rotation steps, each row followed by its count of steps
The counts run from 0 to 474.
[ 92, 122,  99,  93,  79,  88,  89, 109, 106, 112, 101, 116,  99, 135,  86,
 118, 103, 104, 101, 134, 115,  99,  84, 115,  96,  98,  89, 105, 113,  89,
  98, 119,  87, 109,  95, 101, 110,  90, 119,  68,  98, 106, 112,  87,  93,
 104,  80,  99]  249
[113,  75, 100,  83, 109,  95, 102, 112, 120, 101, 100,  99,  85, 119,  64,
  83,  78, 122, 105, 115,  89, 111,  90, 110,  91, 119, 108, 103,  99,  82,
 103, 105, 117, 100,  82,  96, 109,  92,  94, 118, 117, 100,  99, 130,  83,
  99,  96, 112]  224
[ 94, 103,  92, 115, 105, 106, 106,  97, 106, 126,  85, 120,  96, 128, 101,
 104,  87, 123, 106, 102,  98, 117,  80,  98, 126,  92,  88, 114,  89,  93,
 105,  97, 115,  93, 104,  98, 109,  81,  97,  85,  73,  83,  97,  99,  75,
 102,  86,  84]  335
[100,  89, 104,  96,  88, 104,  90, 115,  90, 114, 109, 121,  88, 135,  71,
  96,  90, 111,  96, 118,  90,  98,  90, 114,  84, 105,  96,  98, 101,  74,
  93, 120,  93,  97,  91,  84, 118,  79, 102, 107, 106,  93, 119, 121,  94,
 106,  93,  99]  330
[ 82, 111,  94,  97,  99,  84, 109, 104, 129, 101,  88, 104, 100, 113,  94,
 109,  90,  93, 110, 124, 103, 127,  92, 116, 118, 110, 107, 117,  93,  89,
 108,  79, 124, 100,  83, 111, 117,  98,  91,  75, 105, 117, 103,  83,  85,
 104, 102, 116]  78
[ 87, 109,  87,  81,  99, 105,  89, 101,  91, 120, 112, 121,  95, 127,  79,
  89,  83, 105, 100, 104,  89, 101,  97, 120, 107, 114, 110, 106,  84,  83,
 115,  96, 103, 104,  76,  99, 118,  82,  99,  80, 126,  91, 111,  87,  89,
  90, 106,  95]  344
[109,  96,  96,  94,  94, 100, 105, 106, 110, 104,  88, 116,  91, 118,  82,
 120,  79, 120,  83, 106,  95, 141,  95, 103,  80,  90, 101,  94,  78,  83,
  86, 116, 103, 102,  96,  97, 107,  84, 102, 111,  64,  90, 100, 110,  80,
  97,  89, 101]  319
[121, 110, 100,  75,  98, 100, 103, 116,  93, 114,  89,  94,  83, 135,  79,
  93, 107, 113, 116, 119, 102,  96,  83, 107,  98, 104,  96, 104, 111,  84,
 112,  98, 112, 118,  89, 123, 114,  89, 103,  88, 115, 103, 110,  99,  98,
 111,  78, 132]  235
[103, 111,  99, 111, 111,  97,  97,  79, 142,  99,  87, 124,  94, 121,  72,
  88,  82, 104,  86, 119,  90, 102,  97, 110, 111, 100,  90, 105, 124,  98,
  92, 111, 109, 110,  95,  79,  97, 103, 105,  90, 128, 100,  86, 102,  90,
 101,  84,  93]  459
[ 88, 119,  89, 103,  90,  89, 105,  84, 130, 132,  84,  90,  89, 123,  91,
  97, 101, 111, 122, 104,  95, 110, 104, 111, 117, 107, 105, 104,  98,  92,
  82,  99, 110, 101,  87, 108, 115,  95, 122,  83,  82, 118, 107, 103,  85,
 110,  89, 103]  324
[104,  94, 100,  71, 108, 112,  85, 114, 114, 101,  97, 111,  92, 126,  67,
  84,  93, 119, 102, 127,  90,  93,  77,  98,  85, 117,  96, 101, 110,  84,
 113,  93, 106, 105,  91, 104,  87,  81, 101, 106, 100,  92,  94, 108,  91,
 102,  81, 102]  408
[107, 119, 103,  99,  96, 118, 108, 126,  79, 116, 103, 112,  90, 129,  95,
 102,  76,  99,  92, 106, 101, 117,  93, 109,  93, 107,  85, 100,  65,  82,
 114,  83,  95, 109,  93, 109, 104,  81, 103,  95, 115,  89, 100,  78,  98,
  73,  86, 107]  176
[110, 114, 112, 107,  92, 103, 110, 107, 118,  96,  99, 126, 102, 133,  65,
 118,  88,  80,  79, 113,  87, 115,  86, 115,  96, 101,  82, 104, 107,  86,
 104,  92, 110,  95, 100,  90, 108,  92,  87, 106, 126,  93, 100,  98,  97,
  90,  91, 114]  185
[113, 113, 104, 104,  96, 102, 114, 104, 109, 109,  82,  93, 106, 142,  86,
 100,  96, 105, 107, 109,  98, 109,  90, 110, 114, 110,  93, 127, 120,  83,
  89,  81, 119,  96,  89, 119, 118,  85, 107, 106, 107, 108, 117,  94, 109,
 114,  80, 116]  430
[106,  98,  96, 108,  90,  81, 101, 107, 108, 104,  89,  97,  77, 125,  64,
  89, 103, 109, 125, 118,  95, 100,  93, 107, 101, 111, 100, 108, 115,  80,
  88, 103, 125, 111,  82, 109, 111, 112, 118,  95, 110, 112, 103, 130,  84,
 108,  88, 121]  142
[ 96, 105, 111, 112, 118,  86,  94, 106, 123,  93,  79, 103,  91, 110, 108,
  85,  68,  95,  99, 116,  92, 127, 102, 113, 111, 101,  99, 128,  93,  99,
 108,  87, 118, 103,  87,  90,  95, 109,  93,  89, 112, 102,  83, 102,  77,
 101,  84, 107]  365
[ 91, 109,  85, 101,  91,  88,  95, 108, 108, 104,  89, 134,  91, 146,  65,
 118,  87,  99,  99, 112,  85, 108,  91, 100, 103,  96, 105,  95,  83,  98,
  89,  92,  95, 111,  88, 124, 102, 103, 110,  93, 107, 117,  85,  76,  90,
 106, 102, 100]  265
[ 90, 105,  92,  88, 113, 114,  93,  93, 113, 111,  98, 105,  86, 117,  92,
  84,  77, 121, 105, 120, 102, 116,  95,  95,  94, 116, 101, 110, 101,  82,
  94, 117, 102,  97,  77,  98,  97,  84, 127,  82,  80,  88,  99,  85,  74,
  93,  92,  76]  241
[111, 123,  97,  96, 102, 109,  93,  85, 106, 115,  90, 127,  86, 119,  70,
 106,  84,  76,  86, 105,  74, 113,  94, 112, 107,  99,  90,  88, 103, 103,
 114, 101, 121,  98, 107, 109,  98, 105,  85,  83, 104,  94,  87,  96,  76,
 100,  83, 108]  17
[ 94, 105, 108,  96,  91, 106,  87, 110,  86, 111, 114, 127,  89, 115,  77,
  89,  79,  91,  97, 123,  89, 104,  90, 132, 100, 114, 102, 101, 112,  77,
 113, 100, 110,  94,  82,  90, 123,  87,  95,  86, 116,  95, 112,  95,  90,
  97, 100, 103]  435
[ 98, 132, 114,  83, 103,  95,  71,  88, 120, 108,  92, 124,  94, 120,  93,
  99,  74,  80,  75, 109,  74, 118, 108, 117,  95, 103, 105,  99, 106, 103,
 107, 104, 100,  94, 109,  93,  96,  86,  89, 101,  98, 100, 102,  97,  90,
 115,  86, 112]  107
[ 88,  98, 112, 137, 114,  95,  99, 118, 124, 111,  92, 105,  99, 119,  99,
  87,  67,  93, 114, 112,  88, 115, 102, 110, 114, 109,  86, 116, 105,  85,
  93,  79, 110,  85,  88,  96, 110,  98, 103,  88,  98,  97,  93, 112,  81,
 100,  91,  80]  88
[ 97, 107, 108, 106, 107,  98, 116,  87, 136,  87,  77, 120,  98, 133,  87,
  90,  93,  97,  82, 117,  90, 113, 100, 113,  99,  98,  94, 111, 111,  96,
  78,  86, 110, 111,  88, 100,  91,  97,  99,  95, 118, 103,  93,  95,  98,
 106,  70, 125]  91
[ 78, 109, 108, 103,  82,  75,  84, 110, 120, 110, 102, 117,  98, 124,  85,
 115,  94,  97, 117, 121, 101, 108,  96, 124, 104, 102, 102, 108,  94,  79,
  95, 112, 101, 100,  80,  77, 120,  92, 121,  92, 103, 116, 110, 119,  79,
 107, 105,  96]  65
[116,  94, 103, 121, 103, 107, 103, 105,  85,  88,  98, 112,  82, 119,  62,
  97,  67,  98, 104, 110,  86, 119, 103, 113,  99, 106, 102,  96,  99,  79,
  87, 106, 102, 109,  77, 105, 111, 110, 121, 104, 129, 100,  86,  92,  84,
  92,  97, 104]  451
[111, 111, 113,  90, 115,  84,  93, 126, 120, 112,  91,  74,  79, 108, 105,
  91,  63, 101, 101, 110,  96, 118, 116, 120,  88, 104,  97, 111,  90,  98,
 106, 102,  99, 110,  93, 102, 110, 102,  98,  81, 112, 110,  95, 104,  89,
  98,  78, 116]  24
[ 94,  93,  94,  81,  97,  93, 111, 109, 112, 104,  91, 109,  88, 127,  84,
 103, 104, 125, 102, 118, 107, 112,  96, 117, 103,  93, 108, 101,  79,  78,
 102, 104, 107, 122,  74,  95, 130,  86, 106, 100, 114, 108, 107,  97,  93,
 100,  98, 130]  328
[ 99, 108,  98, 107, 104, 113, 108, 113, 119, 117,  98, 106,  82, 111,  97,
 101,  67, 105, 112, 104,  99, 114, 101, 114, 108, 111,  85,  82,  79, 100,
 108,  81, 103, 108,  86, 126, 108, 102, 108,  70, 103, 103,  83,  88,  83,
  81,  79, 101]  191
[110, 107,  97, 115,  97,  94, 114,  98, 111, 104,  79, 103,  85, 127,  77,
  99,  99, 102, 111, 106,  88, 126,  94,  84,  99, 111,  87, 116,  95,  83,
  73,  96, 124,  88,  85, 111,  85, 108, 120,  99,  84, 102, 105, 116,  86,
 109,  88, 102]  60
[111,  94,  95,  93,  92,  97, 115, 106,  99, 120,  88, 112,  86, 129,  78,
 106,  85, 106,  91,  93,  82, 132,  96, 103,  82, 103,  90, 109,  74,  81,
  91, 101, 114,  86,  98,  96, 106,  79,  90, 116,  86,  97, 114, 124,  90,
  98,  95, 109]  411
[ 95, 115, 100,  86, 101,  91,  97,  93, 122,  99,  91,  99,  93, 120,  87,
  92,  79,  85,  95, 123,  96, 120, 101, 127,  98, 110, 113, 120, 117,  96,
  98, 102, 117, 101,  81, 104,  99, 101, 103,  68, 121, 114, 110,  67,  91,
 102,  81, 117]  446
[104, 119, 111, 113,  92, 103,  94, 100,  99, 113, 102, 125,  69, 106,  88,
 114,  75,  82,  88, 107,  86, 117, 108, 121,  95,  94,  88,  82,  75,  94,
 104, 111, 102, 115,  92,  91, 103, 108, 113,  76, 104,  98,  85, 109,  71,
  80,  90,  99]  373
[101,  81,  85, 123, 109, 104, 100, 116,  99, 114,  87, 108,  88, 140,  80,
  96,  72, 118, 116,  98,  89, 118,  89,  87, 104, 106,  94, 104,  87,  89,
  81,  97,  94,  98,  90, 121, 111,  99, 117,  93,  98, 105,  94,  87,  86,
 101,  94,  80]  347
[111, 127, 101,  94,  98, 118,  90,  93, 122, 111, 101,  99,  89, 109,  76,
 120,  91,  93, 106, 102,  93, 118,  87, 102, 111, 120,  91,  81,  98, 102,
 115,  97, 110, 109,  90, 130,  91,  98, 114,  87,  87, 106,  83,  80,  77,
  86,  85,  99]  386
[101, 116, 120, 110,  97, 114,  88, 128,  75,  94, 101, 115,  89, 132,  93,
 100,  63,  88, 100, 112,  90, 115, 100, 110,  82, 104,  91, 100,  85,  86,
  96,  92,  88,  99,  86, 110, 101,  87, 117, 108,  97,  92, 106,  91,  88,
 102,  85, 105]  84
[ 98, 112,  95,  98, 113, 106,  89,  94,  92, 116,  83, 124,  84, 126, 102,
  78,  79, 105, 100, 110,  89, 126,  94, 101, 103, 100, 103, 122,  88,  83,
 103, 100, 115,  88,  92,  99,  99,  86, 103,  97,  71,  91,  98, 106,  68,
 112,  84,  91]  334
[129, 103, 111,  87, 110,  93, 101, 126, 122, 107,  89, 101,  93, 132,  84,
 108,  76,  92,  81, 111,  91, 113,  90, 105,  93,  99,  77, 116,  95,  98,
 114,  92, 103, 102, 107,  99,  95,  94,  80, 112, 121,  95,  96, 114, 104,
  94,  81, 112]  380
[ 80, 105,  97,  91, 101, 102,  87, 113, 108,  95, 105, 117,  90, 122,  78,
 104,  96, 102, 109, 141, 104, 104,  79, 110,  90, 115, 100, 100,  97,  85,
 110, 109, 100, 116,  75, 110,  95,  99, 117,  72,  96, 105,  91,  81,  75,
  97,  90,  94]  159
[ 90, 118, 110, 103,  85, 111, 104,  94, 122,  99, 111, 105,  95, 121,  76,
 123,  75,  90,  96,  99,  96, 122, 108, 121,  94, 110, 104,  86,  93,  90,
  92,  99,  90, 110,  81, 101, 116,  94, 119, 103, 114, 112, 102,  66,  94,
  90, 107, 100]  187
